In the rows, zero is written as 128.
Each path below is one point turned by a fixed rotation once a step. After each direction that follows a path, write how fast that rotation turns it, in degrees a step (0 if it stays still).
Each turn is a multiple of 5 degrees from 10 to 175, or 0.
Each row of a path follows its step; steps can be skipped.

step 0: [136 115 117 127 112 119 137 120 116 137 138 128 130 138 128 138 128 115
 135 123 142 137 130 130 120 138 115 143 120 124 123 130 113 124 126 127
 137 132 121]
step 2: [130 135 116 106 124 129 131 110 125 133 125 127 115 133 124 119 136 115
 141 144 136 135 148 133 129 126 123 120 120 122 122 125 125 121 126 132
 135 130 119]
step 4: [143 125 134 118 121 118 118 132 113 124 110 132 130 139 126 114 125 103
 127 124 134 136 136 134 140 133 118 118 130 131 124 125 125 124 123 134
 126 133 138]
step 5: [125 122 120 118 129 141 142 117 140 124 115 124 125 119 120 108 134 135
 124 133 127 119 118 130 126 134 125 132 122 126 129 140 124 143 111 140
 134 128 118]
step 6: [124 116 132 134 109 123 135 131 116 134 138 132 114 130 123 113 136 114
 133 124 138 149 126 139 139 130 125 127 131 126 142 123 138 125 134 125
 132 126 127]
step 10: [140 123 134 120 110 119 120 126 126 124 135 142 120 121 136 128 125 110
 134 143 123 124 134 139 134 126 122 140 116 116 119 133 136 138 125 125
 120 138 135]
step 11: [125 129 124 112 150 121 146 118 119 127 126 139 138 122 113 119 118 128
 129 126 136 135 132 124 125 137 136 126 121 130 131 133 126 137 112 114
 129 124 123]
step 12: [117 113 132 118 113 111 123 133 126 134 126 115 127 122 126 125 127 112
 136 134 126 139 117 141 132 129 131 136 120 123 113 131 117 122 135 136
 133 132 117]
[125 123 125 131 128 127 135 126 133 127 125 126 128 131 125 127 126 129
 128 129 129 131 130 125 123 127 127 129 124 126 129 123 131 127 128 124
 129 126 127] : 125
[129 125 129 127 130 131 127 130 127 134 134 125 127 131 132 125 130 128
 126 131 122 130 130 134 125 129 128 130 128 126 131 129 128 127 130 128
 129 123 126] : 110
[126 125 135 128 121 125 129 128 128 132 129 125 128 136 130 129 129 131
 130 126 128 127 125 127 129 129 130 129 131 129 127 126 127 130 127 125
 125 129 130] : 120
[130 123 126 126 129 126 127 134 131 130 122 124 127 128 127 127 128 129
 129 127 129 122 125 125 131 132 126 128 128 128 129 130 125 123 129 130
 128 126 125] : 95
[132 126 127 132 126 128 125 128 129 125 128 127 129 124 130 129 129 124
 128 125 122 128 127 130 129 133 128 129 125 132 130 122 126 126 129 124
 125 130 132] : 120
[129 127 126 129 124 132 125 126 129 130 129 130 129 126 129 134 130 127
 131 129 128 128 133 122 128 126 127 132 132 127 133 130 126 127 127 124
 128 126 126] : 45

step 2: [139 122 125 142 137 125 130 130 125 128 132 108 119 136 131 114 128 111
 123 142 124 125 144 133 133 130 136 128 125 139 130 138 136 141 121 130
 131 113 122]
step 3: [129 126 135 139 124 134 123 128 135 119 119 115 121 127 154 142 128 133
 128 140 132 128 123 140 130 117 117 128 135 139 135 118 134 138 126 119
 126 115 122]
step 5: [128 111 125 142 132 129 130 127 135 141 124 131 115 124 119 123 114 123
 143 119 133 117 128 126 135 127 107 138 116 131 125 130 132 132 115 130
 118 119 119]
step 7: [135 139 124 138 134 129 133 127 119 137 132 130 113 121 138 126 125 118
 108 139 122 126 137 127 138 146 136 128 117 125 127 133 132 139 124 119
 129 109 125]
step 8: [125 113 122 130 130 136 119 121 128 127 121 109 117 116 147 142 130 115
 126 131 119 128 137 135 128 125 117 118 129 133 127 126 144 124 115 122
 125 121 127]
step 9: [126 118 144 134 130 138 116 127 117 136 134 119 117 131 140 128 114 136
 133 126 133 136 121 135 141 127 135 127 150 120 130 133 132 128 125 117
 128 129 111]
step 10: [120 123 124 150 139 133 122 135 126 127 129 138 125 126 126 130 125 130
 136 122 129 118 122 140 136 129 119 129 114 127 121 147 127 146 121 119
 122 127 111]
step 11: [129 113 129 141 138 111 134 122 136 118 119 123 119 139 128 128 128 119
 137 134 125 115 119 132 135 142 123 136 140 125 133 132 140 138 114 128
 127 127 139]
[131 127 128 132 134 127 124 130 128 123 129 130 132 128 129 125 128 130
 125 125 130 126 124 128 126 126 124 135 131 129 130 125 130 131 129 129
 126 130 126] : 55
[127 126 130 130 128 130 124 127 124 129 132 125 130 129 132 128 127 128
 122 134 129 130 129 129 128 130 123 125 127 133 127 128 128 126 133 130
 126 128 133] : 70
[126 127 128 126 127 124 131 127 129 129 129 125 132 127 128 126 126 127
 130 127 133 131 129 131 133 125 128 129 132 133 129 126 134 125 125 132
 131 126 127] : 120
[129 133 126 127 131 131 126 131 126 125 130 124 126 127 129 132 125 124
 127 131 129 128 132 131 123 127 132 130 129 129 130 122 128 126 125 126
 131 127 127] : 70
[127 128 127 134 131 129 130 124 128 126 128 128 125 129 124 130 123 134
 132 127 129 133 127 131 126 130 127 127 124 128 129 128 127 123 129 128
 130 132 127] : 70

step 0: [122 142 130 126 127 132 122 143 142 121 129 137 128 114 138 130 124 133
 130 125 132 134 124 126 124 117 119 125 132 117 125 132 128 124 113 127
 129 135 109]
step 1: [118 130 125 122 119 123 130 130 122 112 120 114 131 130 123 129 121 122
 131 119 115 129 122 132 119 127 122 119 112 131 128 126 125 125 133 138
 137 136 147]
step 2: [130 134 124 145 118 108 133 123 129 131 129 133 123 137 124 127 137 128
 129 130 131 141 128 133 135 136 133 115 140 121 119 116 125 122 122 123
 125 138 118]
step 3: [135 124 127 117 128 130 119 141 130 124 129 137 122 138 134 120 124 134
 118 130 129 141 133 110 132 133 121 128 126 151 119 133 131 127 133 134
 134 130 137]
step 6: [113 124 134 127 124 124 128 130 127 119 130 133 139 129 125 124 114 141
 143 122 132 121 112 132 129 121 125 125 124 135 139 140 140 123 127 119
 127 134 140]
step 7: [123 134 122 131 134 113 131 121 137 135 131 116 138 135 134 118 130 129
 127 130 135 128 132 134 138 139 137 113 115 113 126 118 122 132 128 140
 128 121 130]
step 10: [117 130 119 142 128 122 131 130 123 131 132 130 121 136 132 134 139 120
 127 127 120 133 142 133 145 119 140 138 143 126 131 128 127 140 125 122
 132 139 121]
step 12: [120 128 136 136 137 132 131 128 155 136 132 112 143 135 128 132 125 123
 146 131 128 122 128 132 133 128 133 136 130 131 124 118 127 125 127 133
 124 130 130]
[126 123 131 127 133 132 129 130 125 134 123 127 128 128 130 129 130 126
 128 132 126 128 124 128 134 127 129 129 129 133 128 130 129 128 126 127
 125 128 126] : 55
[123 129 129 131 128 123 132 126 130 130 125 128 127 126 127 130 129 122
 130 127 128 125 127 126 130 131 130 132 123 128 129 122 130 127 132 128
 130 124 128] : 135
[129 134 129 124 126 126 129 129 133 127 127 125 131 128 133 129 126 128
 133 127 126 129 122 133 127 127 129 126 125 129 131 129 125 130 128 127
 124 127 126] : 60
[133 127 134 126 125 129 129 129 130 129 130 126 127 127 128 127 127 130
 130 125 125 128 128 129 133 131 129 131 132 130 122 126 128 130 133 124
 130 131 129] : 45
[126 127 127 130 123 126 126 123 126 128 130 129 131 132 125 127 126 127
 128 127 129 131 128 127 137 126 129 124 125 128 127 129 129 124 130 127
 123 128 130] : 80

step 4: [122 123 124 120 126 138 125 119 131 138 115 111 151 124 124 136 129 121
 122 124 122 121 128 146 126 125 133 114 125 124 127 131 131 136 130 127
 128 118 126]
step 5: [139 132 123 125 129 145 125 115 131 130 125 128 133 134 114 132 131 131
 128 125 131 121 144 120 139 133 127 130 117 124 134 121 143 123 141 118
 125 116 137]
step 7: [132 122 137 143 124 128 133 120 135 133 128 122 136 134 114 140 123 126
 119 138 123 116 135 128 124 122 125 127 130 133 142 124 119 116 137 133
 145 136 128]
step 8: [131 121 122 125 134 126 122 113 132 111 128 125 129 134 120 125 118 125
 108 125 133 118 124 128 126 126 133 129 131 119 131 133 122 122 126 115
 137 112 114]
step 9: [127 147 137 140 134 131 121 129 127 125 126 129 144 121 129 128 136 119
 115 121 122 116 132 125 144 116 131 134 136 131 125 120 135 125 129 118
 131 126 117]
step 10: [129 132 123 127 129 139 138 122 126 114 122 120 135 117 136 148 137 134
 125 139 121 120 132 121 131 124 118 125 125 140 137 137 126 125 118 122
 125 116 122]
step 11: [104 128 127 127 121 137 141 116 133 126 129 123 129 132 128 141 130 122
 124 124 143 117 137 141 137 119 137 124 123 129 121 133 131 117 133 126
 126 127 131]
step 12: [120 126 129 115 117 139 118 120 130 127 128 119 131 132 122 128 125 129
 123 135 107 121 129 129 135 128 135 108 135 127 135 122 143 127 133 118
 131 120 134]
[129 128 127 125 131 131 129 126 125 126 133 129 126 131 129 129 124 129
 124 127 129 126 128 124 124 131 120 128 124 129 129 127 129 127 124 126
 127 128 131] : 145
[124 125 125 130 123 130 129 132 128 131 131 131 125 129 130 125 131 127
 126 133 128 127 133 128 128 125 127 128 125 127 132 133 125 125 126 128
 127 130 127] : 85
[124 128 127 129 128 125 132 127 124 132 131 131 130 123 128 125 128 123
 127 124 130 124 126 130 124 127 129 125 126 127 122 127 130 125 127 129
 127 127 125] : 145
[127 133 128 122 126 129 131 125 128 130 125 129 134 128 135 128 130 133
 129 132 131 127 130 129 126 128 131 129 125 126 128 129 131 130 130 125
 126 130 130] : 55
[130 129 131 127 128 126 129 131 124 126 124 127 130 127 129 128 131 127
 130 129 123 126 124 130 129 128 124 126 122 130 129 126 120 125 129 126
 127 132 129] : 110
[125 124 128 125 127 129 130 127 127 129 130 126 128 135 130 129 120 128
 130 131 126 127 126 134 127 124 129 129 131 128 127 124 124 128 129 129
 129 127 126] : 90

step 0: [136 134 128 116 134 126 134 124 110 139 136 128 129 134 132 129 139 119
 126 141 124 121 136 123 129 126 136 130 132 145 129 131 121 142 109 122
 129 127 143]
step 1: [126 128 136 142 129 129 124 124 141 118 139 130 137 121 129 115 118 120
 129 148 126 125 123 133 119 124 129 110 125 121 129 121 124 126 140 126
 126 119 144]
step 4: [114 121 135 115 127 125 126 131 121 129 137 130 125 130 122 120 146 128
 136 134 131 103 125 128 134 125 144 119 121 124 128 137 129 140 128 120
 134 137 137]
step 5: [132 131 124 132 142 122 141 118 137 122 134 142 121 130 133 114 115 116
 122 141 134 122 125 115 129 132 122 122 139 129 124 121 124 127 115 132
 121 115 130]
step 6: [143 134 134 133 127 127 127 139 125 117 147 131 135 136 123 129 122 128
 149 124 113 122 128 132 124 128 122 130 121 132 130 124 133 127 132 111
 123 143 140]
step 7: [133 117 120 122 127 130 117 126 150 132 126 115 117 134 137 121 130 124
 136 135 133 129 131 136 118 138 139 118 136 136 127 139 117 131 119 124
 114 125 122]
step 8: [125 143 127 136 119 123 131 140 114 122 123 139 124 130 131 118 130 128
 121 125 125 111 118 124 123 121 141 123 128 140 131 145 136 134 129 127
 127 123 145]
step 9: [130 112 127 122 136 131 132 119 141 132 151 143 132 127 120 123 135 129
 126 130 125 118 137 128 126 131 115 119 140 129 135 127 120 140 130 123
 133 113 133]
[125 132 129 126 126 124 135 130 132 131 124 128 129 128 127 126 134 130
 127 127 125 126 133 126 128 128 127 128 127 128 126 133 126 131 130 128
 127 126 128] : 80
[129 126 128 130 125 130 131 133 126 131 131 132 128 127 126 129 132 135
 131 129 133 127 130 130 132 126 130 126 127 132 127 123 129 127 128 125
 127 131 127] : 160
[128 130 128 128 127 128 126 131 135 131 127 126 129 134 129 127 127 127
 133 125 127 133 126 126 131 131 127 127 126 131 131 128 130 121 129 126
 129 129 127] : 85
[129 126 127 127 129 123 129 129 127 126 126 129 127 131 129 133 127 131
 129 130 128 129 125 122 127 126 131 121 130 128 124 130 130 126 125 133
 127 128 124] : 130

step 0: [135 134 133 135 122 130 113 131 130 133 127 124 123 126 128 133 112 135
 117 116 121 127 126 132 135 136 123 127 132 139 107 136 125 134 118 119
 133 128 133]
step 1: [130 127 123 138 132 120 105 127 125 126 123 117 129 124 128 117 119 149
 119 134 129 138 139 131 131 127 129 126 126 122 134 122 133 132 136 128
 127 132 134]
step 2: [147 128 133 129 125 132 128 131 116 130 131 117 125 122 138 129 125 142
 126 116 128 126 127 131 136 134 129 123 123 132 120 127 110 145 122 125
 121 126 138]
step 6: [147 126 121 123 137 110 124 120 127 137 140 119 125 123 133 129 121 137
 120 132 118 130 124 124 133 127 129 132 128 138 130 127 138 139 133 128
 134 129 139]
step 7: [137 131 128 125 123 134 120 132 119 127 138 119 128 138 130 121 114 141
 132 127 128 118 137 130 140 112 112 124 116 132 126 123 127 126 119 128
 129 123 129]
step 8: [134 131 116 119 133 125 119 112 127 129 118 118 128 124 127 135 110 142
 123 126 119 120 115 129 131 125 134 130 130 139 126 125 129 138 132 135
 127 120 122]
step 9: [135 117 127 131 125 124 111 137 129 132 132 133 124 126 134 137 110 138
 119 121 131 117 142 131 127 123 115 124 124 130 115 121 134 128 123 129
 132 126 134]
step 10: [145 134 124 132 120 135 113 124 126 130 118 117 123 121 127 124 118 142
 116 130 115 135 127 134 124 127 136 120 120 134 137 126 129 127 127 130
 120 130 122]
[129 129 127 131 127 134 130 132 126 131 127 126 130 128 133 127 126 128
 132 124 129 132 125 129 127 125 130 133 126 129 132 127 124 127 130 130
 127 127 124] : 130
[129 128 128 131 125 123 125 129 133 131 130 127 128 129 133 130 127 124
 131 127 131 129 129 131 126 130 126 131 131 132 128 132 134 129 130 128
 131 129 129] : 125
[129 126 124 135 131 131 123 131 129 128 129 134 132 125 129 129 125 125
 125 129 123 128 128 128 127 131 126 128 131 124 129 126 128 130 130 127
 125 129 128] : 85
[124 125 127 128 134 125 131 123 128 129 126 122 125 126 133 130 129 126
 125 126 125 130 127 129 125 127 127 129 129 130 131 125 129 129 127 126
 124 129 130] : 160
[125 128 126 130 122 122 125 131 126 128 123 131 125 126 129 126 129 130
 126 124 132 127 127 130 129 132 130 126 128 128 131 126 127 130 124 130
 125 131 127] : 40

step 2: [125 118 115 119 128 122 126 117 127 124 142 135 135 135 121 125 127 121
 137 128 128 132 129 120 114 127 124 124 131 140 137 130 119 135 115 114
 133 131 123]
step 4: [117 139 119 126 126 128 131 120 124 124 120 120 121 114 132 113 116 135
 125 128 142 142 128 134 128 127 131 127 124 127 132 138 122 126 127 117
 122 140 132]
step 5: [118 135 136 125 130 118 113 123 131 128 130 118 134 124 119 121 117 121
 138 128 129 135 125 137 126 142 123 126 133 121 133 141 122 120 141 118
 132 137 129]
step 6: [126 118 122 117 130 119 124 129 131 136 141 131 140 112 114 134 122 122
 135 130 136 120 125 141 127 137 126 137 125 128 132 122 124 115 130 118
 129 128 128]
step 7: [135 118 122 138 123 125 137 121 134 136 142 129 129 127 125 122 127 124
 136 140 132 118 123 126 121 125 127 140 117 125 133 133 121 123 115 111
 125 135 135]
step 8: [133 120 134 127 126 131 116 118 113 117 134 122 125 125 131 121 128 126
 130 137 122 133 133 128 115 122 126 128 120 132 133 130 116 120 112 120
 127 134 143]
step 11: [129 129 126 133 130 117 120 119 129 131 128 133 143 131 111 135 126 117
 132 121 126 134 120 130 109 136 131 135 119 127 144 128 124 128 128 128
 127 138 123]
step 12: [126 126 116 127 120 121 128 124 126 125 127 134 134 118 132 127 118 119
 127 128 135 125 129 140 113 129 134 136 111 123 138 115 135 135 119 118
 123 128 137]
[130 133 128 127 130 130 130 124 123 131 127 125 127 127 125 125 123 125
 126 130 123 128 130 125 131 126 131 129 134 132 127 128 128 129 123 128
 127 125 128] : 65
[123 133 128 125 129 131 130 128 128 123 126 134 129 132 126 127 128 131
 126 123 125 127 130 127 125 127 129 128 126 130 132 127 127 131 127 127
 129 131 124] : 45
[127 130 127 128 131 125 123 124 127 126 124 128 127 130 129 126 131 129
 125 128 132 130 126 130 131 127 131 135 128 130 125 132 124 128 132 131
 128 126 125] : 65
[121 130 127 126 131 130 126 130 134 124 129 125 129 128 128 130 125 126
 131 129 127 128 130 129 130 125 123 127 131 128 128 129 128 125 130 128
 130 121 128] : 85

step 0: [127 132 109 117 145 119 133 142 129 129 122 132 130 122 137 133 116 121
 126 124 124 129 136 121 110 115 129 130 115 136 134 140 130 133 124 130
 126 133 130]
step 1: [110 121 135 127 125 135 141 147 138 140 122 132 132 126 140 111 142 132
 124 128 126 138 124 122 126 125 122 126 118 128 133 139 119 131 121 131
 125 130 129]
step 4: [113 127 123 133 132 121 130 131 115 142 132 133 124 126 131 129 132 136
 126 140 122 126 130 109 117 113 136 133 133 132 121 112 120 125 111 133
 132 122 127]
step 5: [125 118 129 117 126 121 136 135 129 112 127 138 122 120 123 124 135 122
 135 126 126 133 135 102 129 120 136 134 123 134 120 128 115 131 141 128
 116 124 119]
step 7: [108 132 128 139 130 122 137 142 115 133 125 118 123 131 125 109 140 127
 133 136 127 132 141 121 131 136 131 126 129 129 134 147 126 136 127 130
 132 134 127]
step 10: [124 119 124 134 132 116 112 121 118 136 144 129 128 137 131 136 148 126
 130 135 129 126 137 106 125 131 136 133 127 130 128 119 120 128 135 129
 138 130 129]
step 11: [118 136 124 129 134 123 140 133 118 107 142 129 116 117 125 145 139 126
 126 118 136 135 136 121 123 129 136 124 131 125 127 131 118 133 134 123
 122 128 117]
step 12: [116 123 124 124 151 125 139 132 142 134 125 126 130 140 120 141 135 129
 133 122 131 117 143 128 131 127 127 122 122 119 128 138 123 130 137 139
 123 140 131]
[125 128 133 129 126 129 127 130 129 122 126 126 126 122 128 125 132 127
 132 127 129 134 126 129 132 131 130 126 128 132 128 129 128 131 127 127
 123 127 128] : 175
[127 132 133 130 125 130 128 126 127 129 125 130 130 130 130 127 123 127
 134 129 125 128 133 131 130 129 130 125 129 129 130 125 123 124 126 128
 131 128 128] : 65
[126 127 128 127 125 129 130 129 132 131 134 124 129 129 125 127 125 132
 131 130 127 129 130 128 127 130 129 129 131 127 123 126 126 134 126 134
 129 131 132] : 135
[120 130 129 129 126 128 121 133 125 132 124 128 128 130 132 127 132 131
 128 127 128 126 127 128 127 128 126 131 129 128 127 126 130 130 130 127
 131 129 129] : 120
